128 stands for zero in the data rows.
Some points, one per row:
[133 137 107  97 255 103  82 161  52  97 129 163 210 110 175]
[147 123 132 132 132 100 149 142 126 134 117 158 131 103 174]
[121  54 255   7  48 173 239 114 147 141  55 171 200 144 209]
[ 85 159  84 139 244 187 117 159   0  97 112 171  90 189  77]
[ 62 109 132 109  99 139 146 113 102  73  64 162  89 129 189]
[116 145 107 118 152 128  76 126  76 111 133 124 113  58 101]
[100 143  66 110 130 118  81 128 105  80 164 173  98 165 187]
[ 95 250 105 154 127  65  97 137  64 108 113 164   0 189 151]
[123 115 139  94 130 155   0 108 130 115 158 127 146 122 174]
[ 34 122 255 135 138 105 127 143 120  98 142 133 105 155 174]
[121  35 196  79 135 187 239 111 153 112  86  85 169 131 141]
[ 96 169 181 109 134  91 130 196  51 114 123 167  77 142 139]
[ 98 109 123 167  93 140 126 118  84 119 116 138 198 159 153]
[131 122 123 157 151 110  95  95  96 120 130 168 116 116 154]
[221 134  67 164  86 147  99  71 148 137 253 102 144  87  41]
[151 164 121 153  82 109  89  80 171 122 177  64 165  78  91]
[102 128 131 123 117 116 186 170  65 132 119 159  76 179 159]
[ 96 137  76 152 144 182 157 142 134  91  79 135 113 121 151]
[126 128 135 110  93 135  68 194 134 123 109  69 132 107 149]
[152 131  62 129 132 106   0  98 122 156 166 125 119 117 106]
[132 121  91 146 140  93 120 133 136  85 103  99  90  85 152]
Then 10 other points, each followed by its number:
[117 124 144 133 170  84 154 150  39 146 102 154  78 132 179] 0
[122 161 183 129 133 184 164 143   1 131  90 139 136 129 183] 1
[135 155 127 162 195 137 118 160  83 135 130 117 149 109  13] 2
[211 129 131 176  74  75  94 115 255 189 209  61 247  77  26] 3
[134  93 128  96 113 129 158 104 142 127  88 135 205 147 145] 4
[108 158  95 165 113 107  49   6 141 135 182 114 139  92  92] 5
[150  91 114 130  49 199 105  87 126  93 135 138 156 137 120] 6
[123 181 108 118 113 111  96 132  76 122  94 195  93 116 110] 7
[116 255  80 121 181 149 186 127  80 117 155 142  68 162 130] 8
[ 85 143 100 129  54  94 135 146 164  86 201 165  66  74 201] 9
Which two of these numbered points are nearest to each point below, looking only along the 2 directions in which the first points spread most? Their numbers follow each, nearest first.
[ 92 129 149  85 120 170 181 102 108  55  99 131  79 183 156] > 1 0
[ 78 109 136 160 226 137 120 142  87 135 105 153  82 135 164] > 0 7
[109 119  94 194  72 129  97 128 186 156 147 111   0 193  83] > 2 9
[158 124  88 153  80 161  83 118 199 109  92 149 187 104 101] > 6 5
[142  61 150 186 133 138 133  60 147 151 111 137 135 107  94] > 6 4
[140 127 202  83 125 157 188 136 104 152  83 194 108 179 174] > 1 0
[ 82 168 131 105 201 175 164  97  31 110 108 152  93 223 170] > 0 1
[123 123  74 124 193  93 139  79  36 203 113 162  19 184 178] > 8 7
[225 157 126 176  20  89 103 108 157 182 207  66 255  41  27] > 3 5
[213  94 155 176  77 109  34  90 214 150 210 112 223  53  54] > 3 5
Now 10 new points, numbered from 0 again:
[ 94 113 255 122 117 162 198 134  72 135  96 135 161 116 172] 0
[154 140 110 141  90 123 110  87 187 132  42 103   0 124  69] 1
[169 121 126 124  76  68  82 149 255 211 163  54 155  55  29] 2
[130 139 129 130  66 117 102 207 168 106 195 119 118 103 100] 3
[ 90 105 124  99 147 128 129 100 177 144  82 119 114  80  82] 4
[ 85  85 219 111  64 145 234 102 138 170 128 132 255 100 132] 5
[105 134 191  88 124 164 255 144  72  74  70 156 108 140 168] 6
[136 128 157  97 133 144 240 153 144 115  87 142 193 181 213] 7
[101 127 126 151 191 126 152 138  27  97 127 157  75 164 161] 8
[125  77 237  66  93 161 255 154 118 120  68 159 109 173 176] 9
The same question for these:
[255 167 119 163  59 101   0  83 241 179 236 124 242  39   7] > 2 3
[161 132 140  75 142 135 236 167 130 122 175 154 111 128 175] > 7 0
[ 97 151  73 111 202 135 138 165  61 103  93 183  90 174 161] > 8 1
[183 106 177 151 103 109  91 119 255 174 192  30 239  50  99] > 2 3
[148 116 151 128 130 223 143 108 144  40 132 131  66  47 139] > 4 1
[166  82 165 123  77  95 121 138 231 193 189  95 194  30  60] > 2 3
[147  84 255 114  38 153 255 108 193 158 158  77 255 130  90] > 5 7
[126 127 198  79 121 197 245 174 128 132   4 114 129 135 140] > 0 7
[155 121  82 160 122 114 158 124 167 132 191  81 193  87 150] > 3 4
[128 125 144  92  83 123 141 139  83 111  62 168  74  97 184] > 0 6
